Rotation paths and how fast each direction turns (deg/step)
Each turn is a multiple of 5 degrees from 10 to 175, or 0.
Each row of a path follows its step; steps can be skipped.
Path 1:
step 0: [-0.47 -2.68  0.71 -1.51 -2.16  0.34  0.93  2.22 -0.14  0.81 -0.94  2.84
  0.69  0.11  2.01 -2.87  0.11 -0.79 -4.80  3.27 -0.55 -2.84  1.11 -2.02
 -0.50  1.80  1.87  1.80]
step 1: [-2.04 -1.58 -1.32  0.89  0.96  1.36 -0.53 -0.58  2.53  4.76  2.07 -0.03
 -1.46  1.76 -1.46  0.34 -1.85  1.49 -1.81  2.75  3.72  1.28  2.78 -0.86
  0.18  1.33  2.54  0.38]
step 2: [ 0.54  0.37  2.31  3.05  1.93  1.80 -2.62 -1.26 -2.44  1.29 -0.01  0.32
  1.95 -0.12 -0.35 -5.76 -1.44 -1.31 -0.51  0.07  1.49  0.55  3.70 -0.65
 -2.15  0.84 -0.18 -0.49]
step 3: [-4.63 -2.28 -0.81 -1.49  3.02  1.05 -2.22  4.58  0.38  0.61  0.31  1.70
  2.10 -1.28 -0.57 -2.75  0.14  1.08  0.83 -0.86 -0.81 -2.81  0.88 -0.44
 -1.27 -0.06  1.80  1.49]
step 4: [-0.26 -4.91 -2.05  1.35  2.56 -1.67 -0.05  1.38 -0.21 -2.39 -0.19 -0.66
  0.43  1.72 -0.27  0.09 -1.50 -0.67 -0.05  1.86  4.33 -0.56  2.42 -3.82
  0.30 -1.94  1.07 -0.81]
step 5: [ 1.55  0.00  0.64 -1.15  2.93 -3.40 -2.07  2.40 -0.28  2.54  0.75 -1.59
 -1.32  2.23 -1.75 -2.34 -1.35 -5.04 -0.64 -1.26 -0.24  0.61  3.22  0.45
  0.74 -0.09  0.42  1.16]
step 6: [-1.51 -2.93 -0.97  2.66 -2.19 -2.93 -0.62  0.77 -0.07  0.02  1.17 -0.68
 -0.43 -3.52  0.20 -4.11 -1.92 -1.10 -0.80 -0.91 -0.71 -3.25  0.32 -0.32
  1.92  1.30  1.66  3.25]
step 7: [-1.56 -1.97  0.05  0.61 -0.67  0.99 -2.34 -0.61  0.18  1.41  0.23  0.55
  1.13 -0.35 -0.79  1.75 -0.05 -0.83  0.22  2.52 -0.09  1.28  3.44 -2.61
  4.31 -3.46  3.27  3.34]
step 8: [ 0.41 -0.28  3.50 -0.10  0.63 -0.18 -0.23 -0.91  0.25 -0.64  0.56 -3.13
  1.70  1.98  0.37 -2.12 -3.09 -0.38  4.30  0.12  0.98  0.01  4.34  1.14
  1.96  2.13  2.91 -0.02]
step 9: [ 0.82 -2.80 -0.58  0.89  1.14 -0.13 -2.21  0.16  1.02 -0.17 -1.91 -0.33
  3.29 -0.07  0.88 -0.13 -2.12 -0.88  1.83 -1.44 -2.93 -1.58  0.68  0.70
 -3.40  0.66  1.29  5.72]
step 10: [-2.75 -1.96 -2.65  1.46 -0.60  1.48  1.55  2.29 -1.67 -3.01  0.26 -0.73
  1.92  2.39 -1.88  3.22 -2.27 -1.35 -0.85 -1.04 -0.68  0.39  1.99 -2.53
  1.94  2.28  1.55  1.87]
step 11: [ 1.52  0.03  3.12 -1.43 -1.03 -1.63 -1.40  1.64 -3.59  1.98  0.51 -4.38
  0.94  2.06  0.85  2.33 -1.90 -2.33 -0.96  2.73  0.79 -1.22  1.30 -2.07
 -0.81  1.73  0.36  1.67]
[-0.13 -0.04  0.92  1.50 -0.18  0.20  0.91  0.77  0.70 -0.01  0.04  0.27
  0.29 -0.37 -0.92 -0.58 -0.29  0.25 -0.46 -0.62 -1.75 -1.02  0.10  0.35
 -0.62 -0.94 -0.83  0.31] -> 110
[ 0.13  0.67  1.00 -0.45  0.66 -0.86 -0.25  0.53  0.33 -0.11 -0.56  0.01
 -0.60 -0.87  0.17 -0.57 -0.28  0.23  0.33  0.59 -1.08 -0.43 -1.23 -0.90
 -0.59  1.25  1.51 -0.19] -> 125
[-1.05 -0.98 -0.81  0.05 -0.02 -0.75  0.11 -0.10  0.58  0.51  0.30 -0.17
 -0.43  0.30  2.06 -0.29  0.61  1.13  0.40  0.26 -0.39 -0.67 -0.44  0.31
 -0.46  0.21 -0.69  1.22] -> 125
[-0.39  0.56 -0.25 -0.67  0.41  0.00  0.81  0.87  0.10  0.72  0.01  0.89
 -0.25  1.11 -0.63 -0.13  1.38  0.57  0.30 -1.26 -0.73  0.26  0.85  0.05
  1.21  0.99  0.54  0.16] -> 155
[ 0.15 -0.52  0.66  0.32  1.03  0.68  0.85 -0.46 -0.98  0.91 -0.84 -0.70
 -0.39 -0.25  0.47 -0.68  0.07 -0.71 -0.16 -1.43  0.57  0.37 -1.08  1.15
 -0.10 -0.12  0.66  0.65] -> 110
[ 0.73  0.27  0.21  0.42 -0.90  0.55  1.01  0.26 -0.68 -0.10  0.16 -0.67
  0.58 -0.21  0.13  1.90  0.38 -0.45  1.23  0.60 -0.79  0.26 -0.38  0.41
 -0.16  1.23 -0.28  0.87] -> 20
Path 2:
step 0: [ 1.77 -3.27  0.25 -2.47 -0.59 -0.58  0.81 -0.62  0.10 -1.50 -1.69 -2.69
 -0.93 -4.46  1.40 -0.48  0.93 -2.03  0.48  2.48  0.04  4.75 -0.31 -1.56
 -1.01 -2.94 -2.31 -0.93]
step 1: [-2.63  1.78  0.98 -0.76  0.02 -2.82 -0.89  2.09  2.29 -2.45  0.30 -1.97
 -3.50  0.76 -0.30 -0.60  2.66  3.63  1.66  0.46  0.06  1.62 -0.28  2.22
  1.06  2.42  3.05  3.11]
step 2: [ 3.08  1.53  2.92 -2.49 -4.20  0.26  0.76  3.14 -0.87  0.22  0.36  2.64
  2.96 -2.06  1.64 -0.39 -3.25 -0.39 -1.71  0.37  1.61  0.66 -2.11 -1.85
  0.38  0.89  1.64  1.68]
step 3: [-3.61  3.68  2.03 -0.05 -1.79  1.66  1.00 -2.84  0.91  4.44 -1.10  0.47
 -0.23 -0.33 -3.65 -0.71 -0.11  0.68  2.83  0.62  1.84  0.52  1.49  3.00
 -1.94 -0.81 -0.16 -1.15]
step 4: [ 0.87 -2.59  2.08 -1.07  3.89  1.39  3.51  1.97 -0.21 -3.78 -0.47  1.85
  0.12  0.36 -0.08 -1.73 -0.20 -0.87  0.38 -0.26  3.83  1.33  0.35 -0.14
  1.69 -4.15 -0.26 -2.51]
step 5: [ 0.68 -1.68  0.60  3.02 -1.08  0.81 -2.08  2.62  3.02  1.69 -1.41 -3.36
  0.29 -1.61  1.70 -1.73  5.36  0.18  0.71 -0.39 -0.54  1.75  0.56  2.08
 -2.86 -0.63  1.89  1.00]
step 6: [-0.62 -0.30 -2.29 -4.30  0.60 -2.34  3.28  1.07  0.69 -0.56  0.40 -0.27
  3.17 -0.21  0.88 -1.81 -1.11 -0.38  0.86 -0.25  1.05  2.31  0.02 -1.17
  1.19  5.45  3.38 -0.07]
step 7: [ 0.28  2.36  2.27 -0.32 -2.77  0.63 -3.64 -0.26  1.87  2.18  1.81  3.95
 -0.33  2.92 -1.11 -3.44 -0.53 -0.72 -0.26 -2.49 -0.55  2.92 -2.21  1.88
 -0.97  0.42 -2.11 -0.01]
step 8: [-1.57  1.05  0.84 -0.20  2.02  5.81  3.43  1.22  2.12 -0.08 -0.17  0.73
  2.94  0.34 -4.19  0.94  0.85  0.38  0.43 -0.24  0.91 -2.14  0.44 -3.74
  0.71 -0.07 -0.03 -0.71]
step 9: [ 3.81 -2.25  0.93  2.33  0.04 -0.65 -0.31 -0.79  0.41  0.78 -0.63 -0.56
 -1.29  3.19  0.10 -0.73  2.13 -2.85 -1.32 -1.05  2.36 -0.88  2.58  2.12
 -2.16 -0.52  2.29 -5.08]
step 10: [-0.40 -0.49 -5.18 -2.21  2.83 -0.08  1.98  1.91  1.32 -0.14 -1.56 -1.52
  1.90  0.24  0.92 -3.97  2.14 -2.83  0.06  1.47 -3.37 -0.02  0.26  0.09
 -1.17 -0.36 -1.37  2.55]
step 11: [-1.19 -1.48 -2.05  1.38  0.01 -2.07 -3.55  0.18 -0.13  0.47  2.83  0.28
 -1.15  1.13 -1.70 -2.53  0.03  2.36 -3.88 -2.90  2.30  1.94 -1.40 -2.28
 -0.30  4.03  0.91  0.18]
[-0.85 -1.24 -0.36 -0.74 -0.58  1.40 -0.01 -0.61 -0.05  0.97 -0.19  0.06
  0.37 -0.71 -0.89  0.18  1.15  0.68 -0.44  1.51 -0.79  0.14  0.20  0.21
 -0.10  0.34 -0.09  0.66] -> 145
[ 0.08 -0.22 -0.71 -2.17  0.02 -1.07  0.55 -1.22  0.02  0.62  0.26  0.13
 -0.16  0.46  0.14  0.26 -0.13 -0.57  1.04 -0.17  0.18  0.13 -0.05  0.68
 -1.26 -0.38 -0.90 -0.32] -> 110
[-0.40  0.32  0.06  0.30  0.11  0.09  0.34 -0.53  0.59  1.21 -0.38 -1.65
  0.07 -0.42 -0.06  0.63 -0.52  0.08 -0.44 -0.84  0.78  0.91  0.90 -1.75
 -0.61  0.06 -0.45  0.71] -> 135
[-0.32  0.61  1.36  0.04  0.95  0.05  0.69 -1.33 -0.18  0.24  0.55  0.74
 -0.05 -0.79  0.25 -0.51  0.78 -1.00 -1.03 -0.15  0.07 -1.30  0.75 -0.02
 -0.34 -0.82  0.62  0.31] -> 70
[-0.23 -0.31  0.24  0.17 -0.13  0.24 -0.78 -1.24 -0.87 -0.72  0.06  0.09
 -0.17 -0.33  1.50  0.94 -1.16  1.13  1.06  0.10 -1.03 -0.21  0.91 -0.23
  0.20 -0.66  0.28  0.55] -> 10
[-1.01  0.93 -0.46 -0.75  0.37  0.27  0.21 -0.32  0.91 -0.08 -1.55 -0.47
  0.87  0.97  1.10  0.15  0.42  0.02  0.06  0.29  0.34 -0.94 -0.69 -0.02
  1.47 -0.37 -0.06  0.43] -> 170
Path 3:
step 0: [ 2.22 -1.08  1.49  0.33  0.41  1.38 -0.14  2.92  3.10  0.66 -1.38 -1.11
 -1.50  0.95  0.58 -0.52 -3.26  0.96  0.31  1.42 -1.69 -1.95 -1.06  2.72
  4.01  1.44 -0.25 -1.90]
step 1: [-0.37 -1.50  0.35  5.21  2.54  0.06 -0.48 -0.99  1.70 -1.36  0.22 -1.96
 -0.15  1.57 -0.50 -3.46 -0.97  2.39  0.04  1.47  1.60 -1.30 -0.15  0.43
  0.66 -2.01  1.27 -2.67]
step 2: [ 0.78  0.03 -0.11  2.39 -1.26  0.31 -1.17  0.86 -0.10  1.16 -3.30 -0.32
  1.97  3.63 -0.85 -0.66 -0.20  1.43  2.34  3.41 -0.88  0.94 -2.44  0.79
 -0.71  2.49 -0.72 -3.40]
step 3: [-0.45 -2.17  0.70  3.90 -1.12 -1.25 -0.41  1.31 -2.07 -2.51  0.71 -1.66
 -2.10  0.98 -1.07  0.02 -1.86 -0.37  0.79  0.47  0.12 -0.23 -1.89  1.87
  2.48  0.01 -4.39 -2.30]
step 4: [ 2.21 -2.62  2.49  1.53  0.30 -1.76  2.74 -0.50  2.71 -0.71  1.36  1.37
  0.78  1.39 -0.78 -1.35 -1.58  2.85  3.08  0.85 -1.43 -0.42 -0.51  2.39
  1.22  2.61  0.13 -1.33]
step 5: [ 1.30  0.73  1.66  4.20 -0.56 -1.84 -2.42  1.53  0.48 -0.87  0.99  1.48
  0.05  0.34  0.27 -0.55  0.42  2.06  1.12  4.08  2.42 -0.05 -2.31 -0.07
  2.91 -1.67  1.09 -0.97]
step 6: [ 1.89  1.25 -1.67  1.59  1.16  0.51  0.87  0.71  0.22 -0.41  0.93 -2.14
 -0.09  1.83  1.74  1.78  0.46  4.29 -0.07  1.24 -0.62  0.50 -3.42  2.26
  1.06  2.43 -1.64 -3.39]
step 7: [ 3.22 -0.62  0.41  3.47 -0.34 -0.56 -0.61 -1.51 -2.77  0.04  1.92  0.66
  1.55  0.32 -0.38 -3.15 -2.23  0.26 -0.74 -0.44 -0.51 -1.96 -1.59 -0.40
  2.97  0.74 -1.72 -3.42]
step 8: [-0.08  0.14  1.30  0.79  0.52 -3.02 -2.72  1.78  0.86 -2.15  2.19  1.22
  2.80  3.74 -0.69 -0.95  0.52  2.94  1.81 -0.05 -3.16 -0.44 -0.86  1.92
 -0.15  0.33 -0.61 -1.93]
step 9: [ 4.27  0.13 -1.63  3.02 -1.70 -0.66 -0.59  0.16  0.56 -3.87  1.91  0.29
  1.06  0.80  0.56  0.18  0.39  0.49  1.19  3.57  0.93 -0.94 -1.14 -0.13
  0.16  0.06 -3.58  1.07]
step 10: [ 0.16  1.34  0.50  2.68 -0.33 -1.12  2.63  3.23 -0.81  0.78  2.76 -0.81
  2.66 -0.28  0.76 -1.19 -0.69  3.48  0.09 -0.29 -0.91 -0.89 -3.00  0.92
  1.40  3.09 -1.46  1.49]
step 11: [ 3.84 -1.47  2.19  1.49 -0.29  0.04 -2.04  2.49  0.53 -1.51  3.33 -1.28
  1.52 -0.64  1.60 -0.87  2.06 -0.15 -0.62  0.70 -1.41 -2.26 -0.36 -1.62
  2.64  1.19  0.96 -2.87]
[ 0.49  0.65  0.06 -0.78 -0.96  0.96  0.79  0.14  1.01  0.14 -0.41  0.13
  0.88  0.14  0.10  0.70 -0.28  0.45  0.35  0.16 -1.78  0.78  0.36  1.05
 -0.42  0.85  0.74 -0.66] -> 170
[-0.56 -0.82  0.63  0.33 -1.29 -1.07  0.85  0.40  0.56 -0.75  0.75  0.49
 -0.30 -0.37 -0.58  0.64 -0.03 -0.52  1.02  0.48 -0.16  0.45 -0.01 -0.22
 -0.26  0.79 -0.61  1.71] -> 65
[-0.47 -0.61  0.60  0.56  0.28 -0.68  0.61 -0.82 -0.16  0.42  0.44 -0.47
  1.41 -0.97 -0.24 -1.52 -0.49  0.50  0.52 -0.57 -0.38  0.12  0.54 -0.82
  0.14  0.21  1.61 -0.08] -> 115
[ 0.22 -0.28 -1.39  1.15 -0.48 -1.38 -0.17  0.44 -0.22  1.14  0.16  0.02
 -0.24  0.25  0.84  0.30  0.23 -0.35 -0.03  0.08  0.10 -0.59  1.71  1.23
  0.03  0.55  0.53 -0.18] -> 0
[ 0.30  0.41 -0.67 -0.23  0.09 -0.11 -0.87 -0.31  1.70 -0.30  0.65  0.40
 -0.12  0.57  0.17 -0.70 -0.69  0.33  1.04  0.57  0.62 -0.12 -0.13  0.49
 -0.95 -1.53  1.01  0.80] -> 95
[-0.37  0.44  0.29  0.11  0.77 -0.84  0.37 -0.58  0.72 -1.25 -1.31  0.94
  0.29  0.47  0.06  0.18  0.29  0.71 -1.05  1.00 -0.58 -0.54  1.28 -0.44
  0.93 -0.34  0.02  0.51] -> 95
[ 0.80 -0.58  0.20 -0.68  0.06  0.26  0.45  1.04 -0.55 -0.26 -0.68  0.03
  1.21 -0.82 -0.63  0.23  0.40  0.93  0.87 -0.36  1.33 -0.09  0.83  1.17
  0.54 -0.96 -0.44  0.42] -> 70
Path 4:
step 0: [ 0.35 -1.38 -1.72  0.64 -2.43  0.43  3.44  1.66  2.32 -0.68 -1.75  3.19
 -1.43  0.38 -0.59 -0.32  2.62 -0.13 -0.04 -1.54  1.00  1.64 -0.41  0.69
  2.00 -0.79  2.72 -0.02]
step 1: [-1.08  1.78  3.61  0.33  0.05  0.37  1.65 -2.69  2.24 -0.98 -0.74  0.49
  1.41 -0.55  1.81 -1.25 -2.50 -0.70 -0.82  2.25 -1.92  2.27  2.81 -0.27
 -0.01 -0.49  1.01 -1.28]
step 2: [ 1.74 -2.95 -0.24  2.88  0.67  0.07  0.55 -0.12  1.16  2.36  1.87 -1.40
  3.73  1.78 -1.67  0.19  0.64 -2.26 -0.87 -1.38 -0.26 -0.04  0.32  1.90
 -1.24  2.31  1.05  1.06]
step 3: [ 1.63 -1.21 -0.67  0.23 -2.04  1.52 -1.26  1.26  0.97 -1.32  2.29  2.39
  0.27 -4.59 -1.22 -1.22 -1.91  2.34  1.76  1.56  0.04 -0.48  1.53  0.85
  1.34  0.84 -0.35  0.52]
step 4: [ 2.55  1.43  0.30  2.30  0.66  2.26  0.61  0.60  0.98  0.27 -2.37  1.83
 -2.78  0.64 -1.11  3.19  1.42 -1.41 -2.10  1.66 -0.06  1.51  0.66  0.58
  0.07 -1.64  1.86  1.63]
step 5: [-0.28 -2.11  2.64 -0.20  2.92 -0.30  2.15 -0.46  1.43  1.29  0.17 -1.42
  1.06 -0.94  2.77 -1.12 -1.06  0.40  2.86  0.80  0.43  2.95 -0.20  0.30
  2.71 -0.47  2.05  0.75]
step 6: [ 0.11 -1.77 -1.57  2.08 -1.77  0.18 -0.06 -2.40  0.56  1.39 -1.28  2.40
  2.16  0.58 -3.02 -1.20 -0.87  1.17 -1.70 -1.48 -1.14  1.64 -1.49  0.62
 -0.12  1.85  2.34 -2.49]
step 7: [ 1.09  1.81  0.96  1.64  0.60 -2.16 -0.14 -1.55  0.28 -1.12  1.26  1.04
  1.39 -4.04 -2.16  0.58 -1.01 -2.05  0.81  1.69 -0.36 -0.16  3.42 -1.60
  0.42  1.00 -0.58  2.33]
step 8: [ 1.18 -3.05 -0.18  1.59  2.50  3.86 -1.24  1.90  1.35  1.05 -0.87 -2.16
 -0.84 -2.57 -0.49  2.22  0.93 -0.16 -1.96 -0.61  1.79  0.11  0.08  0.68
 -1.31  0.26  1.58  0.08]
step 9: [ 2.27 -1.19  1.20 -0.91 -0.25  0.91  1.17 -2.37  1.23 -0.47  0.07  1.86
 -0.68 -1.29 -0.44  1.42 -2.38  1.53  3.85  0.42 -0.28  1.40 -3.74  0.22
  1.98 -1.97 -0.51  0.55]
step 10: [ 0.34  3.42  0.58  2.96  2.28 -0.82 -0.85  0.25 -1.39  0.68 -1.90  1.28
  0.03  0.77 -1.47 -1.33  0.33  0.01 -0.06 -0.34 -0.61  2.56 -1.36 -0.83
 -0.82  1.31  4.59 -0.53]
step 11: [-0.65 -1.71 -0.34 -2.00  2.86 -1.39 -1.30 -3.28  0.70  2.85 -0.01 -0.33
  2.19 -3.03 -0.17  0.17  0.34 -0.01 -0.73 -0.85 -0.88 -0.32  2.03 -1.47
  2.89  1.04 -0.09  1.46]
[-0.40 -0.71 -0.42  0.78 -0.06  0.57 -0.55  0.23  0.11 -0.78  0.15  0.01
 -0.98 -0.11 -0.51  1.34  0.06  0.92  0.15  0.84  1.74 -1.01  0.78  0.10
  0.03  0.13 -0.63  1.06] -> 80
[ 0.62  1.34 -0.48  0.26 -0.74  1.31 -0.22  0.38 -0.58  0.68  0.65 -0.65
 -0.55 -0.97  0.80  0.27 -0.33 -0.02  0.07 -0.32 -0.26  0.33 -1.21  1.17
  0.03 -0.10 -0.27  1.33] -> 70
[ 0.43  0.07 -0.60  0.97  0.56 -1.11  0.01 -0.15  1.54 -0.04  0.12  0.09
  0.31  0.05 -0.07 -0.76  1.10  0.63 -1.28 -0.14  0.11 -0.15 -1.11  0.17
 -0.12 -1.29 -0.81  0.77] -> 175
[-0.99  0.07 -0.78 -0.71  1.28 -0.07 -1.19 -0.86 -0.88 -1.05 -0.54 -0.77
  0.18 -0.76 -1.07  0.54  0.44 -0.16  0.54 -0.11 -0.41  0.35 -1.33 -0.33
 -0.19 -0.35  0.17  0.15] -> 10
[-1.38 -0.70  1.64  0.05  0.54  0.14  0.90 -0.07  0.72 -0.11 -0.76 -0.14
 -0.76 -0.16  0.38  0.65 -0.79 -0.71 -0.25 -0.11 -0.17 -0.28 -0.84  1.52
 -0.42 -0.54 -0.46 -0.26] -> 95
